Each path below is one point turned by a fixed rotation once a step. After each direction that follows a path, write how fast that rotation turns it, in degrees per step (0 if it stays still).
Each turn is a multiple of 5 degrees from 10 to 175, or 0.
Each row of a path follows its step; steps can be skipped.
Path 1:
step 3: [-11.7 -32.8 -16.5   5.6   8.0  -1.8  14.5   2.4   0.8  -5.1  -5.1   5.3
 -20.2  -1.7  -8.2  -9.2 -15.3  14.4  -6.3  19.8 -19.1  -7.6  21.7 -31.0
 -50.6  16.3  10.0  -1.3  10.9  -1.7 -13.2 -17.3  22.4  -6.6  -3.3 -12.1
 -31.2  36.9  12.9 -19.5 -14.3 -20.9]
step 5: [ 11.6   3.3   8.7 -13.2  35.7 -19.4  -4.7  15.4  -0.3  -3.9  -2.4 -10.8
  14.6  23.5  31.4  -7.0   0.0  27.5   8.1  -0.7 -19.2  -3.0 -35.1 -20.7
 -32.0   8.2  -8.0   5.5  -8.3 -40.6 -32.3 -20.4   1.9 -10.1  25.4  -7.9
  -4.3 -11.1   7.2  -8.0  -8.9 -16.1]
step 6: [ 22.3  31.1   4.2   8.0  -0.6 -11.5 -13.8   1.3 -12.0   4.0  12.9  -9.2
 -27.0  -7.1  14.7   6.8 -26.8 -13.6 -28.0  29.9  10.0   3.5  36.1  -3.2
 -19.2  -8.3  14.0   7.8  -3.8 -35.1 -20.6  34.5 -19.5   8.4   0.0  -4.8
  24.4   0.8  26.3 -17.9   5.0 -10.4]
step 7: [-15.6   8.3  -5.0  22.6   6.7 -11.6 -20.9  28.0  20.6  -0.1  -3.2  36.4
  -1.1  -6.5  18.0  24.5  32.6  13.9   7.3   1.5  10.6 -11.9  23.0 -17.4
   4.0  22.0 -24.3  16.6  22.7 -12.3 -25.5 -15.3   5.7   8.6  30.3  12.6
  19.5 -30.1  -0.1  -8.0  10.5   0.2]
step 8: [ -3.6   0.8  16.8  -8.0 -33.3  19.9 -35.2 -14.7   2.5  23.2   6.1  -4.4
 -22.5  -2.0  27.6   4.0 -39.1   4.0 -11.5   1.1  10.1   8.8  11.9  -6.6
 -23.8  17.2  -9.0  -7.7   1.1  -8.1  10.1 -14.2  13.6 -21.4   2.3  23.6
 -23.7 -38.2  29.0   0.4  -1.9 -10.7]
step 9: [-18.7 -15.1  -3.6   1.5   2.1  -8.2 -33.2  -0.8  33.2  10.7 -16.3   9.0
  14.6 -12.5  16.3  -8.4   2.0   0.6  12.8 -11.8   5.8  -7.5  33.9  -2.5
  23.5 -48.4  19.2   1.2  23.3 -22.8   2.5  -5.0  14.5 -10.9  -3.9 -28.5
  13.7  -9.8  15.9  17.4  15.6 -26.2]
step 11: [ -9.5  -4.6  21.3   7.0  18.2 -38.1 -16.1  14.5   5.0  20.6   9.7  21.1
  -0.2 -24.6 -18.4   0.7 -28.5 -18.7 -16.4 -11.9 -14.6   0.8  14.7 -27.3
   0.2 -20.6  -7.2 -19.7   2.6   5.5  29.8 -19.0 -13.8 -13.8   8.6 -14.6
 -11.0  32.6  26.6 -22.6  11.7  -0.8]
step 12: [ -6.6 -49.5  31.5 -24.7 -19.3 -37.3 -14.0   4.5  -5.5   1.1   0.2 -23.7
   3.3   8.8  10.9 -13.5  16.8 -27.8  14.0  -1.7 -20.1  -4.3  -1.2  -7.7
  -6.8  13.3 -25.2   6.5  17.2 -20.3 -28.3   4.5  17.3  -4.1  15.7 -13.5
  12.5   9.4 -15.6 -18.2   3.5  13.1]
step 14: [-12.1 -16.9   3.3   0.0  16.7   0.1  24.5  39.3  -7.3  -9.5   6.8   9.0
 -22.8 -18.3  -9.4   2.1   0.2  -6.0  14.6  36.1   8.8 -21.1  12.8   5.2
   7.7  -6.8 -33.0  12.3  14.1 -35.4 -24.7   8.4  34.6  -2.2  -7.2  -2.5
   6.0   3.5  38.9 -18.9  -6.9 -10.8]
step 15: [ -0.5 -10.6 -18.4 -12.1 -39.2   7.0 -29.0  39.2   6.8   5.5  -8.7  20.0
 -37.1  17.9  -9.2  -4.4   4.3   9.8 -25.1   4.1   2.8  12.5  13.2   3.2
 -25.9 -12.0  -9.3   3.3 -14.5  10.1  -5.9   1.7  19.1  -2.6  11.0  40.6
  18.0  -4.6  -0.3  -5.1  29.2  17.3]
[ -9.4  -6.7   1.5   2.4   0.4   1.7  -0.5   0.5   0.2  -1.1  -8.0   0.4
   3.2  -7.5   0.3   7.2   1.4   4.5   3.7  -0.6  -4.8  -7.0  -8.9   6.2
  -7.8   4.2 -10.2   6.3   4.4  -2.7  -9.5   3.5  -3.6  -1.9  -4.4  -4.3
  -4.3   2.0  -3.1   1.8  -3.7  -7.8]
160
[  2.1  -3.1  -4.2   0.6   1.0  -9.2   3.1 -12.0  -2.8 -10.5  -6.6  -2.4
   0.6   1.5   5.2   7.2   8.0   2.4  -7.5  -3.7  10.1  -2.9  10.1  -0.1
  -8.1  -4.9   2.3   1.9   2.4   0.6   3.4   3.4   3.5   3.3  -3.3  -1.4
  -0.4   1.3  -3.9  -3.9  -2.1  -0.6]
110
[  3.8   1.9   2.3  -1.7  -8.2  -6.2   4.7  -2.8   9.6  -3.8  -2.6  -0.4
   1.8  -1.5   0.5   5.1   1.6  -2.1  -1.6   9.1  -7.3 -11.5  -4.5   1.1
   3.4  -1.4  -7.1  -4.1 -10.7   4.3   6.6   3.1   8.7  -3.4   0.7   2.3
   4.6   1.2   3.3   2.4   7.7  -3.5]
10
[ -1.6   5.8  -4.8   4.5  -3.7   6.5   0.8   3.2   1.2  -2.0  -4.1   4.0
   4.6   3.2  12.5   3.3  -8.3   2.4  -7.9  -4.4  -1.1  -1.4   4.2   3.7
   2.9   6.7   1.1   9.3  -7.2  -2.0   0.8  -1.5  -3.5   4.5   2.2  -7.0
   4.8 -12.6   3.7  -1.9   3.6  -1.9]
35
[ 2.6  3.3 10.6  1.7 -2.4  3.4  2.9  4.3 -5.0  4.5 -3.8  7.8  5.6 -0.5
  3.0 -2.5 -1.6  0.1 -7.1  5.3  3.0 -2.4  0.7 -0.2 -0.9  0.9  0.7 -9.9
 12.0 -2.8  9.1  6.9 -3.0  6.7 -8.8 -5.2  0.6  5.2  5.5  3.9  0.7 -4.1]
145
[-2.1  2.3 -0.4 -1.0  1.7 -3.0  6.0  7.9 -1.7  1.4 -0.7 -4.6 10.6 -8.0
  0.0  2.0  4.2 -6.8  1.0 -5.9  6.6  7.3 -3.4  0.1 -5.7  3.2  2.9 -5.5
 -8.1 -1.9  2.3 -1.6  3.3 -7.2 -5.9  5.0 -3.5 -5.4 10.6 -7.3 -3.2 -6.2]
125
[  2.1   3.4  10.8  -2.4   6.4   3.6  -2.4  -4.1  -7.1  -6.5  -4.9   6.6
  -4.6   0.4  -3.4   7.3   1.2   3.4   1.2   1.7  -5.1   7.3  -8.1   2.9
  -8.8   1.1   2.7  -2.9  -1.2   0.9   7.4 -12.2   4.4   2.7   5.0   0.7
   2.7  -7.7  -3.5   1.0   1.4  -2.3]
135
